In the rows, 128 means zero.
Each path below is one point turned by a fixed rotation once a step. After each direction that follows a path, write how fast that rotation turns it, in deg/step (0 if it stays still).
Each turn is a multiple of 5 degrees from 10 to 175, or 0.
Each row of a path follows its step; steps can be skipped.

step 0: [125 126 115 119 121 126 136 121 129 123 131 123 133 122 135 128 131 123
 139 129 127 124 130 125 131 119 128 130 124 129 132 128 136 132 126 123
 127 121 134 125 127 134 129 125 132 128 131 123 135 121 130 117 127 117
 126 132 130 131 134 127 136 131 126]
step 1: [126 124 120 132 125 130 128 124 130 114 127 133 127 131 136 136 127 131
 134 123 128 123 126 127 126 118 138 125 129 127 121 121 130 128 134 124
 130 126 126 118 131 127 133 126 127 131 117 115 138 133 125 119 134 129
 129 123 131 129 129 129 135 128 128]
step 2: [126 129 125 141 124 122 132 129 131 115 126 133 131 123 133 124 124 129
 121 127 129 130 133 131 120 121 130 122 119 128 129 122 136 125 120 124
 131 128 132 126 133 131 130 124 129 128 120 126 125 123 127 126 136 138
 133 131 131 130 140 135 127 125 121]
step 3: [133 125 124 128 124 131 138 129 137 121 127 116 127 126 135 128 128 128
 120 124 129 132 146 134 133 121 129 127 119 125 127 133 136 126 123 127
 135 132 132 128 134 128 125 124 127 133 134 121 131 132 124 129 130 131
 119 129 129 128 132 124 130 134 125]
step 4: [125 125 131 120 125 132 140 128 130 125 126 122 134 135 135 134 128 127
 128 130 131 130 130 127 131 130 125 128 121 122 121 125 130 129 126 127
 121 128 121 120 136 137 121 126 128 133 124 116 129 131 129 126 130 133
 131 123 130 120 125 138 127 139 118]
step 5: [123 129 127 127 122 118 128 129 128 125 123 129 126 133 132 130 130 131
 129 125 127 130 135 132 116 126 126 129 127 130 133 126 129 121 122 120
 121 124 123 111 134 136 121 135 129 137 132 132 128 132 129 125 125 132
 131 125 121 132 131 128 134 131 116]
step 6: [124 121 127 136 125 124 132 115 135 123 123 122 130 126 135 126 122 123
 126 124 129 134 130 129 115 128 125 124 125 132 135 131 136 130 134 124
 129 135 122 127 135 127 125 133 124 129 138 127 132 142 128 125 125 128
 137 131 124 127 123 128 132 130 130]
step 7: [126 121 131 129 124 125 129 118 132 125 132 124 141 131 127 135 132 134
 135 133 129 129 126 128 126 129 126 126 110 129 135 135 137 127 125 123
 123 128 130 134 134 133 127 134 129 128 131 122 134 134 138 127 133 125
 127 125 124 124 135 133 129 127 134]
step 8: [125 131 124 131 124 121 128 131 131 127 130 132 132 133 139 135 130 126
 127 125 131 125 125 134 129 128 137 127 126 120 132 134 145 126 128 123
 110 122 135 121 121 129 127 129 129 127 133 121 133 136 129 124 131 123
 122 128 123 129 128 130 132 129 130]
step 9: [129 124 128 138 121 123 130 128 136 130 129 129 129 133 137 121 123 130
 129 134 123 123 125 128 116 131 135 127 134 120 132 135 129 130 127 123
 125 137 132 119 127 121 128 127 129 130 123 121 128 139 132 121 137 135
 127 129 138 127 133 130 132 127 125]
step 10: [122 124 130 135 121 130 142 129 133 126 129 122 131 138 136 126 129 127
 127 134 129 135 138 127 123 123 127 128 128 129 131 131 129 122 122 125
 125 127 134 126 129 124 138 130 131 122 128 133 133 130 138 138 140 138
 125 134 128 127 131 127 128 123 128]
[128 130 128 130 128 127 131 126 128 127 128 129 128 128 128 126 127 127
 127 127 129 128 128 129 127 127 128 126 130 132 129 129 128 126 129 129
 131 130 125 129 127 126 127 129 129 129 128 131 128 129 128 129 130 129
 127 127 128 129 130 131 128 126 128]	95
[129 129 127 131 128 129 128 128 129 128 127 126 131 125 128 126 129 130
 128 129 128 130 129 130 128 129 125 126 128 129 127 130 126 127 127 129
 129 128 130 128 127 130 132 129 127 127 129 127 129 130 127 130 127 128
 131 130 128 127 130 127 127 129 129]	95

step 0: [126 140 128 123 127 136 122 135 123 135 124 135 124 127 120 127 115 132
 126 135 135 126 119 129 124 127 128 130 138 132 130 112 128 132 134 134
 125 129 123 133 136 126 141 127 131 128 130 125 137 125 123 129 132 132
 130 125 119 128 136 135 125 124 127]
step 1: [122 135 127 124 124 135 127 131 128 124 123 128 124 124 121 120 123 135
 132 116 127 129 137 124 127 129 123 126 126 121 129 124 132 128 133 127
 126 130 135 129 126 128 126 119 122 132 132 122 114 138 132 121 125 133
 126 111 118 134 122 131 121 128 137]
step 2: [135 134 122 133 129 135 123 121 124 129 125 130 131 133 135 125 122 129
 125 130 133 125 134 127 132 128 124 131 127 132 114 115 139 132 127 114
 133 128 127 124 124 128 145 122 127 124 123 132 126 136 127 136 125 131
 131 131 120 118 131 130 129 131 132]
step 3: [133 127 123 131 138 127 126 129 128 139 135 123 117 126 126 118 118 130
 120 130 133 126 128 123 124 128 129 129 124 120 130 121 123 125 134 127
 110 120 132 134 124 131 138 131 120 128 131 132 126 134 138 127 134 124
 120 119 123 131 129 128 131 129 124]
step 4: [137 121 134 132 120 141 125 129 125 139 124 131 126 133 113 127 128 127
 133 111 133 135 122 130 130 130 124 119 132 129 119 125 135 123 130 125
 125 133 135 125 127 125 131 128 127 126 133 138 123 132 134 136 126 135
 129 128 129 125 132 125 120 125 125]
step 5: [126 132 121 128 119 128 124 129 132 140 125 135 129 131 127 135 119 125
 127 125 122 117 126 122 122 117 120 127 126 119 117 127 129 135 132 129
 126 118 124 127 138 133 131 124 134 123 137 131 129 133 135 130 123 116
 121 127 119 131 132 133 129 134 128]
step 6: [119 130 127 128 122 129 119 131 130 135 129 139 113 126 120 122 122 132
 130 133 143 132 129 130 139 123 130 127 131 123 127 131 131 128 133 120
 127 125 135 126 125 124 140 131 131 132 127 123 119 124 124 131 118 134
 121 128 130 138 131 133 126 128 123]
step 7: [116 137 125 133 119 133 128 130 125 135 127 123 133 122 122 128 115 130
 122 119 135 127 142 128 125 129 125 126 129 138 121 124 137 130 132 127
 125 130 123 131 123 132 132 130 129 137 137 133 133 128 134 121 129 125
 125 130 122 125 128 121 124 119 133]
step 8: [139 131 123 124 126 123 120 118 123 137 128 123 120 125 127 120 119 132
 130 126 123 126 127 132 119 127 123 125 134 126 127 126 134 135 125 128
 119 122 127 123 122 124 133 118 136 138 126 127 123 134 121 125 122 142
 123 129 117 132 129 127 130 137 131]
step 9: [130 132 125 122 130 135 128 136 120 134 128 137 125 130 121 131 129 126
 123 119 124 119 131 126 140 135 121 137 130 127 134 124 129 129 127 118
 125 126 129 137 126 130 150 120 126 134 131 132 133 126 135 126 132 132
 129 124 124 128 132 130 124 125 124]
step 10: [126 132 117 127 127 125 122 127 120 136 129 124 129 137 125 132 126 132
 116 119 132 132 126 128 120 124 126 131 135 122 121 122 130 126 138 131
 118 140 131 131 135 133 133 128 127 127 134 127 117 142 123 131 128 134
 124 122 132 126 126 136 120 127 133]
[130 128 128 127 130 129 130 128 130 129 128 129 127 130 130 127 129 129
 129 127 128 130 128 127 126 128 128 127 126 129 125 126 126 127 130 128
 129 126 132 127 128 127 129 129 127 125 128 128 126 128 131 130 129 126
 128 128 129 127 128 128 129 126 129]	40
